In the rows, 128 means zero.
Named turns come first, each shown by rows before and after it. Which turns, in which order, take the first row of each pair that follows to the second? Write the first one first, as in the answered first pair.
z_794 (before => after):
[117 131 125 131 113  77 118 144 139 131 119  76 170 140 141 155 151 119] => [158 125 175 145  87 123 136 129 171 127 161 116 134 146 119 119 101 117]
[119 107  95 110 146  71 117 127 102 133 126 122 176 135 123 134 130 114] => [157 101 139 118 119  99 134 112 127 130 164 146 148 148 113  96  83 114]
[121 131 145 148 131 126 128 106 137 141 130 113 146 135 137 123 141 112] => [127 132 146 150 132 134 128 105 144 139 132 118 142 131 127 118 139 109]
z_561 (before => after):
[ 87 138 143 145 127 130 130 136 115 120  91 131 144 133 152 154 134 126] => [ 87 127 128 130 130 114 131 149 101 123  98 120 133 128 148 154 143 134]
[145 144 150 171 149  75 144 105 146 153 129  66 172 155 162 127  77  85] => [117 170 170 182 142 114 139 104 151 132  81  90 165 154 164 139  69  84]
[141 100 112 112 104 157 115 136 112 139 137 164  86 109  57  98 147 140] => [156  91 111 109 108 133 119 125 119 153 160 154  97 111  59  90 149 136]
z_724 (before => after):
[ 99 128 130 127 106 119 117 163  82  95  70 137 108 148 136 123 113 161] => [106 132 117 141 124  74 110 139  95 117  84 105 160 152 164 130 134 143]
[116 147 137 149 124 127 122 115 143 125 106 123 156 145 145 137 115 113] => [113 144 147 145 118 148 124 127 137 117  98 144 124 144 130 136 108 117]
[ 72 129 102 105 148  76 119 121 127 133 116 118 183  91  91 141 178 114] => [ 79 148 133 125 148 126 122  91 161 128 117 152 192  80  88 138 164  99]
[164 134 154 150 136 134 142 104 164 141 147 132 176 114 154 125 129 134] => [154 126 166 134 117 179 145 130 145 122 130 164 116 113 126 120 112 149]
Pairs:
(two turns a pair)
[116 166 180 137  91 184 125 116 161  88  92 146 103 134 130 107 133  99] => [121 109 128  86  88 102 131 178  90 103 118 103  68 144 123 102 152 129]	z_724 then z_561
[137 141 132 137 130 104 123 105 139 136 134 114 160 137 152 134 123 114] => [121 146 140 127 122 165 121 124 129 112 107 156 118 123 128 140 116 127]	z_724 then z_561
[114 164 134 130 103 168 100 167 138  88  54 167 120 171 131 110 118 124] => [116 139  76 113 127  77  97 177 111 123  84 104 162 170 152 123 166 126]	z_561 then z_724
[141 132 129 133 146 162 104  85 168 138 152 107 165 122 147 123 154 126] => [134 143 150 133 128 205 104  95 167 116 134 136 134 124 136 119 133 136]	z_794 then z_724
[127 137 204 122 105 196 159 117 153  85  81 179  95 134 101  87  99 123] => [ 63 134 115 101 155 126 132 149 100  97  34 123 148 108 119 148 200 124]	z_794 then z_724
[ 93 151 109 129 139 125 121 138 105 102  71 125 148 131 140 154 137 117] => [123 147 141 130 128 188 134 123 139 100 107 166 113 110 109 128 114 113]	z_794 then z_794
[ 93 128  72 122 116  70 121 126  82 150 139 123 136 150 145 110 104 122] => [ 89 132  66 111 144 149 125 121 102 146 155 166 118  95  99 114 144 119]	z_794 then z_794
[105 121 128  93  88 120 123 147 121  97  94 119 134 138 163 141 104 165] => [122 124 124 110 102  95 125 113 146 115 120 100 179 135 179 138 117 152]	z_561 then z_724
[110 141 132 150 137 100 120 122 126 116  95 112 175 168 160 121 112 106] => [ 92 143 137 135 130 159 119 137 116  95  70 146 130 150 138 124 114 120]	z_724 then z_561
[ 93 134 116 152 153 123  75 105 143 136  87 126 199 143 162 162 132  96] => [123 131 142 152 153 198  84  90 179 135 124 172 166 118 125 141 122  96]	z_794 then z_794
[130 168 159 154 157 185 133 101 187 108 106 163 158 116 130 159 123 103] => [122 107 111  87 142 144 146 195  97 101 120 154  62 114  92 150 138 146]	z_724 then z_561
[148  98 124 150 152  39 118 104 185 153 139 109 142 133 159 106 162 114] => [166  94 155 136 134 135 131 113 192 133 151 177  65 112 104  83 134 128]	z_794 then z_724
[136 144 137 127 135 201 135 116 158 125 162 158 106  84  79 124 143 114] => [ 96 172 118 149 156 140 117  98 153 125 104 113 179 102 132 159 165  95]	z_794 then z_724
[125 111 118 120 150 102 127 123 137 139 150 123 141 115 137 123 139 143] => [123 128 139 134 148 144 124 106 155 125 134 147 138 110 129 127 130 135]	z_724 then z_561
[135 125 133 138 120 128 137 133 160 139 131 100 126 143 145 121 129 127] => [119 130 116 130 134 135 131 141 156 134 123 100 131 124 138 137 151 125]	z_794 then z_794
[114 145 124 143 135  92 117  91 124 148 128 111 181 155 154 119 145 112] => [130 159 160 151 118 146 123  78 152 135 132 146 161 155 138 104 111 106]	z_561 then z_794
[ 77 119  99 100 140 147 138 156 121  97  87 145  90 137 115 118 153 152] => [106 116 132 111 112 158 149 148 137  96 111 160  75 157 114  88 106 151]	z_794 then z_794
[ 92 159 141 166 141 153 132 107 135  95 127 162 149 128 140 140 126 132] => [ 72 144 106 140 143 126 128 143  91  99 119 143 131 122 135 150 148 146]	z_561 then z_724
[167 146 153 117 101 114 161 133 120 168 116 162 102 115  99 135 137 117] => [157 144 130 109 117  90 155 138 115 175 122 144 123 106 106 147 168 115]	z_794 then z_561
[127 125 107 133 148 117 124 107 141 142 139 101 171 127 148 131 153 123] => [134 141 149 152 124 151 125  94 165 125 129 126 151 143 146 120 110 121]	z_794 then z_561
[122 148 107 140 163 114 136 114 139 118 123 127 151 100 118 117 154 116] => [124 157 134 157 140 100 139 107 141 111 107 122 152 134 139 108 114 116]	z_794 then z_561
[157 131 142 131 126 104 141 110 131 132 139 118 132 149 129 118 102 132] => [146 140 157 131 119 135 139 114 133 119 118 140 116 150 123 122  97 136]	z_724 then z_561
[116 133  99 129 121  85 118 125 116 140  91  97 153 132 140 151 155 119] => [132 160 137 155 118 140 119  88 163 135 101 129 166 125 139 141 131 103]	z_561 then z_724
